In the data rows, the value 128 means zero.
Here is a table of points, one per row:
np.array([117, 144, 147, 110, 92, 103, 97, 110, 145, 149, 211, 46, 90, 184, 119, 104, 157, 85, 198, 196, 143, 46,
          90, 152, 60, 123, 72, 156, 111, 117, 123, 105])
np.array([110, 173, 139, 170, 197, 144, 113, 98, 49, 119, 85, 105, 219, 189, 151, 110, 117, 145, 143, 99, 169, 154,
          121, 120, 124, 126, 87, 81, 119, 135, 91, 109])
np.array([207, 130, 106, 101, 95, 144, 142, 138, 144, 138, 113, 92, 117, 121, 76, 142, 113, 161, 89, 122, 190, 132,
          85, 96, 152, 181, 184, 103, 134, 102, 144, 179])
np.array([155, 0, 124, 53, 207, 111, 111, 170, 73, 73, 188, 203, 92, 163, 144, 194, 117, 162, 158, 128, 117, 100,
          139, 96, 12, 94, 93, 102, 168, 188, 82, 139])
np.array([214, 94, 148, 197, 46, 111, 140, 150, 57, 250, 178, 121, 182, 97, 110, 144, 74, 162, 229, 240, 36, 124,
          237, 126, 124, 156, 209, 106, 161, 59, 121, 70])
np.array([102, 117, 165, 163, 93, 81, 143, 140, 115, 173, 127, 140, 101, 124, 178, 81, 189, 120, 83, 128, 134, 98,
          126, 54, 78, 125, 96, 78, 138, 89, 80, 192])
np.array([104, 165, 117, 102, 80, 151, 59, 76, 134, 98, 144, 88, 99, 54, 132, 218, 119, 163, 129, 233, 103, 156,
          113, 107, 155, 117, 50, 100, 130, 148, 142, 96])
np.array([156, 117, 70, 113, 114, 128, 170, 101, 101, 136, 176, 136, 124, 25, 155, 109, 144, 110, 107, 74, 78, 105,
          170, 210, 182, 93, 133, 142, 149, 201, 66, 133])
np.array([136, 130, 212, 123, 104, 148, 115, 106, 159, 90, 115, 127, 118, 154, 144, 126, 130, 134, 95, 128, 120, 76,
          148, 114, 119, 132, 133, 77, 87, 67, 105, 180])
np.array([75, 174, 153, 81, 114, 60, 145, 112, 160, 182, 124, 192, 129, 117, 128, 90, 84, 72, 68, 182, 179, 141,
          85, 121, 135, 70, 133, 167, 141, 88, 131, 163])
np.array([96, 109, 67, 120, 94, 202, 69, 108, 167, 151, 147, 125, 63, 144, 73, 131, 179, 172, 70, 110, 134, 155,
          158, 110, 135, 104, 127, 75, 151, 169, 160, 153])
np.array([145, 81, 148, 113, 135, 144, 114, 186, 206, 76, 107, 232, 171, 136, 110, 104, 114, 150, 170, 105, 120, 126,
          121, 165, 120, 140, 148, 164, 118, 174, 110, 139])
np.array([125, 183, 95, 123, 165, 128, 186, 141, 171, 179, 88, 142, 98, 118, 127, 113, 45, 183, 100, 90, 116, 91,
          84, 57, 109, 107, 116, 177, 113, 141, 130, 133])
np.array([93, 134, 200, 143, 91, 111, 167, 92, 151, 71, 131, 167, 42, 121, 132, 98, 168, 164, 149, 59, 113, 116,
          114, 129, 204, 143, 125, 146, 105, 135, 138, 155])
np.array([126, 90, 121, 101, 111, 114, 146, 153, 135, 135, 41, 193, 115, 150, 173, 129, 122, 179, 136, 162, 114, 77,
          90, 141, 222, 162, 109, 70, 138, 111, 183, 32])
np.array([142, 88, 120, 82, 148, 175, 188, 188, 137, 122, 192, 119, 88, 179, 107, 121, 64, 144, 127, 123, 57, 140,
          203, 90, 112, 15, 127, 97, 67, 118, 171, 134])
np.array([106, 155, 129, 63, 112, 99, 163, 151, 137, 92, 165, 96, 186, 178, 138, 111, 153, 158, 81, 126, 157, 170,
          100, 140, 82, 94, 158, 99, 103, 185, 138, 80])
np.array([175, 120, 138, 74, 179, 85, 114, 148, 172, 103, 106, 134, 64, 75, 128, 104, 127, 146, 179, 123, 168, 191,
          186, 102, 143, 179, 149, 129, 169, 125, 56, 146])
np.array([130, 217, 124, 171, 94, 81, 64, 141, 107, 142, 141, 140, 127, 90, 101, 107, 84, 134, 145, 101, 120, 167,
          77, 182, 192, 141, 92, 147, 91, 195, 170, 166])
np.array([84, 94, 134, 162, 44, 98, 130, 193, 127, 0, 131, 108, 131, 121, 105, 106, 150, 137, 172, 105, 75, 133,
          138, 108, 74, 177, 142, 184, 94, 115, 155, 126])
np.array([121, 56, 157, 144, 118, 175, 86, 152, 181, 139, 84, 63, 101, 236, 205, 70, 40, 103, 116, 197, 125, 167,
          190, 236, 121, 88, 148, 165, 83, 136, 114, 65])
np.array([142, 171, 135, 84, 109, 117, 168, 112, 87, 127, 120, 121, 103, 187, 77, 159, 114, 162, 159, 130, 210, 111,
          133, 160, 144, 137, 124, 93, 211, 120, 151, 173])
np.array([191, 110, 80, 124, 133, 89, 146, 205, 114, 155, 122, 79, 155, 53, 128, 146, 191, 153, 87, 114, 141, 114,
          127, 52, 119, 138, 65, 146, 99, 140, 154, 116])
np.array([104, 93, 177, 162, 132, 101, 156, 127, 100, 190, 176, 111, 108, 107, 112, 97, 76, 183, 94, 94, 81, 187,
          114, 121, 110, 134, 76, 57, 122, 105, 88, 112])
np.array([169, 88, 154, 173, 182, 79, 156, 109, 139, 110, 138, 55, 170, 117, 143, 185, 78, 119, 51, 120, 127, 82,
          140, 158, 170, 180, 106, 193, 154, 151, 86, 101])
np.array([103, 107, 147, 150, 49, 113, 139, 82, 93, 109, 55, 122, 147, 93, 79, 122, 86, 129, 149, 79, 193, 29,
          170, 59, 161, 76, 133, 134, 149, 174, 103, 65])
np.array([177, 125, 145, 144, 103, 179, 163, 110, 167, 157, 94, 112, 99, 204, 109, 183, 197, 155, 141, 52, 138, 170,
          84, 126, 137, 106, 235, 79, 157, 114, 95, 153])
np.array([204, 157, 143, 211, 123, 210, 108, 85, 118, 91, 199, 177, 164, 102, 51, 79, 119, 111, 48, 171, 149, 140,
          114, 101, 141, 87, 92, 170, 134, 127, 136, 86])
np.array([68, 168, 104, 127, 163, 149, 64, 123, 79, 172, 134, 138, 117, 142, 85, 52, 133, 204, 145, 105, 83, 66,
          116, 159, 77, 176, 190, 145, 117, 132, 102, 116])
np.array([102, 157, 132, 59, 132, 126, 98, 79, 56, 162, 75, 157, 84, 116, 187, 200, 177, 151, 96, 112, 168, 160,
          247, 165, 148, 104, 131, 255, 68, 80, 153, 90])
np.array([103, 191, 157, 137, 156, 131, 137, 170, 149, 114, 109, 155, 72, 161, 108, 134, 181, 40, 190, 126, 106, 129,
          144, 96, 231, 139, 73, 95, 194, 138, 99, 95])
np.array([110, 73, 166, 144, 229, 213, 137, 96, 99, 136, 128, 145, 148, 47, 92, 145, 144, 153, 164, 156, 121, 170,
          137, 88, 154, 140, 108, 160, 83, 51, 143, 118])
np.array([106, 196, 117, 124, 81, 130, 162, 174, 112, 156, 130, 141, 92, 107, 212, 164, 102, 99, 114, 139, 83, 182,
          96, 130, 79, 114, 105, 158, 181, 158, 123, 134])
np.array([186, 99, 48, 218, 153, 32, 172, 141, 91, 144, 123, 136, 112, 208, 109, 182, 178, 121, 120, 107, 107, 161,
          137, 194, 133, 135, 108, 128, 41, 156, 161, 129])
np.array([62, 145, 146, 151, 161, 139, 132, 199, 163, 146, 100, 91, 190, 60, 116, 114, 186, 167, 139, 187, 191, 132,
          173, 158, 135, 99, 170, 125, 164, 214, 133, 160])
np.array([136, 122, 101, 148, 148, 63, 73, 150, 110, 83, 100, 142, 120, 121, 104, 142, 57, 72, 151, 72, 211, 152,
          98, 112, 63, 118, 142, 83, 143, 72, 161, 74])
np.array([227, 177, 199, 126, 136, 13, 56, 127, 91, 61, 145, 167, 166, 105, 168, 77, 198, 171, 141, 146, 67, 143,
          109, 138, 135, 25, 149, 141, 152, 97, 111, 139])
np.array([159, 166, 129, 129, 185, 181, 101, 137, 146, 129, 131, 59, 191, 179, 156, 79, 163, 84, 154, 82, 112, 76,
          133, 49, 119, 128, 188, 176, 149, 132, 198, 134])
np.array([141, 187, 62, 147, 144, 183, 142, 213, 112, 89, 79, 94, 117, 101, 159, 75, 118, 106, 113, 103, 41, 101,
          158, 211, 95, 106, 95, 43, 144, 51, 167, 129])
np.array([127, 145, 82, 60, 157, 88, 151, 143, 186, 142, 149, 89, 51, 114, 113, 83, 128, 132, 79, 142, 90, 84,
          101, 123, 101, 156, 188, 129, 131, 141, 114, 94])
np.array([58, 156, 149, 159, 168, 89, 61, 129, 207, 145, 191, 179, 191, 113, 160, 240, 108, 155, 86, 72, 122, 86,
          200, 161, 177, 149, 191, 108, 165, 123, 182, 170])
np.array([108, 90, 59, 116, 71, 200, 103, 162, 89, 137, 154, 151, 171, 107, 195, 199, 180, 122, 99, 127, 175, 103,
          62, 159, 132, 107, 115, 136, 59, 70, 118, 175])
np.array([121, 126, 158, 192, 185, 177, 177, 106, 94, 127, 139, 124, 48, 44, 174, 143, 170, 130, 180, 137, 206, 107,
          30, 177, 58, 116, 157, 139, 146, 119, 201, 97])
np.array([158, 148, 75, 117, 88, 140, 105, 93, 87, 114, 113, 192, 118, 175, 94, 104, 98, 121, 71, 158, 143, 125,
          98, 174, 72, 146, 161, 127, 106, 98, 82, 91])
np.array([98, 83, 52, 201, 134, 117, 92, 24, 209, 114, 64, 129, 94, 145, 109, 149, 134, 145, 154, 117, 82, 145,
          106, 79, 108, 82, 103, 150, 219, 108, 125, 134])
np.array([108, 97, 181, 102, 176, 113, 124, 105, 110, 155, 45, 88, 122, 165, 19, 124, 149, 119, 73, 199, 71, 97,
          114, 160, 149, 99, 131, 99, 104, 147, 141, 207])
np.array([91, 82, 112, 157, 136, 128, 145, 123, 103, 131, 141, 98, 101, 155, 184, 117, 118, 135, 147, 133, 199, 84,
          107, 128, 156, 147, 91, 151, 95, 153, 102, 193])
np.array([83, 92, 143, 86, 115, 111, 179, 92, 222, 191, 78, 163, 206, 103, 111, 90, 199, 108, 144, 150, 125, 151,
          104, 173, 75, 132, 96, 123, 143, 88, 112, 95])
np.array([88, 161, 148, 123, 143, 158, 203, 130, 124, 92, 110, 176, 156, 103, 111, 160, 44, 56, 224, 177, 156, 183,
          163, 92, 116, 150, 158, 55, 8, 155, 106, 178])
np.array([142, 112, 147, 150, 136, 99, 121, 198, 146, 101, 165, 170, 94, 171, 107, 107, 103, 104, 109, 177, 156, 161,
          182, 151, 131, 151, 123, 139, 154, 148, 194, 127])
np.array([111, 144, 80, 117, 104, 72, 170, 49, 88, 83, 147, 77, 135, 82, 113, 168, 133, 36, 121, 133, 73, 102,
          138, 165, 109, 78, 195, 126, 142, 132, 157, 142])
These points spread out most along one direction. Take the direction at right angles to it along which they spread out most. Go by this last direction. Where along it does each point below lie, from 0 to 99? The average is 50, and the first point in the table lies past the average. One standard deviation of the points above along it is 16.
np.array([113, 72, 176, 100, 101, 161, 124, 140, 100, 107, 164, 101, 161, 144, 129, 135, 154, 96, 89, 77, 161, 148,
          63, 106, 162, 164, 176, 106, 125, 146, 126, 49]) 56
np.array([121, 176, 106, 74, 136, 116, 159, 82, 106, 142, 179, 183, 202, 169, 102, 106, 146, 139, 212, 78, 183, 129,
          138, 93, 123, 111, 107, 142, 153, 110, 152, 82]) 49
np.array([76, 130, 172, 152, 108, 149, 96, 184, 106, 203, 132, 105, 113, 135, 76, 170, 83, 84, 99, 72, 76, 150,
          58, 121, 135, 102, 123, 176, 126, 86, 86, 114]) 48
np.array([100, 153, 129, 101, 158, 134, 172, 98, 138, 62, 145, 96, 173, 177, 111, 176, 118, 229, 93, 163, 116, 174,
          132, 106, 110, 211, 135, 148, 142, 108, 117, 141]) 56
np.array([152, 86, 133, 75, 105, 140, 132, 94, 138, 133, 136, 78, 184, 137, 132, 76, 121, 114, 166, 55, 133, 150,
          170, 181, 142, 209, 11, 153, 176, 98, 196, 168]) 46
np.array([213, 181, 185, 109, 126, 133, 43, 35, 157, 171, 99, 136, 125, 103, 189, 185, 134, 95, 187, 101, 89, 100,
          116, 103, 24, 162, 106, 106, 49, 218, 140, 126]) 45
np.array([145, 167, 83, 96, 116, 166, 118, 163, 171, 123, 150, 113, 152, 166, 91, 179, 115, 151, 200, 119, 147, 115,
          83, 109, 188, 94, 101, 164, 136, 94, 48, 123]) 53
np.array([172, 161, 151, 108, 92, 206, 165, 103, 142, 116, 130, 190, 152, 69, 175, 170, 103, 96, 137, 154, 103, 69,
          103, 153, 89, 154, 120, 170, 162, 147, 134, 175]) 37
np.array([123, 149, 114, 196, 130, 160, 155, 138, 165, 126, 114, 180, 111, 152, 121, 113, 175, 71, 67, 126, 135, 109,
          205, 98, 90, 193, 91, 106, 114, 152, 67, 88]) 58
np.array([96, 95, 119, 83, 141, 149, 67, 145, 43, 138, 82, 152, 147, 148, 92, 110, 149, 51, 104, 148, 121, 192,
          100, 109, 172, 217, 169, 136, 165, 138, 136, 158]) 51
np.array([121, 81, 102, 136, 118, 146, 122, 117, 76, 161, 105, 97, 145, 186, 244, 39, 83, 109, 87, 201, 106, 192,
          123, 70, 154, 121, 146, 134, 165, 164, 190, 147]) 54
np.array([113, 86, 44, 165, 186, 76, 145, 69, 159, 108, 207, 121, 104, 86, 185, 97, 122, 98, 162, 118, 124, 115,
          110, 127, 255, 151, 136, 123, 106, 138, 61, 150]) 35
np.array([142, 151, 134, 149, 111, 125, 93, 173, 174, 128, 106, 34, 128, 59, 120, 109, 137, 130, 100, 136, 201, 155,
          180, 143, 144, 82, 142, 88, 69, 101, 128, 148]) 42
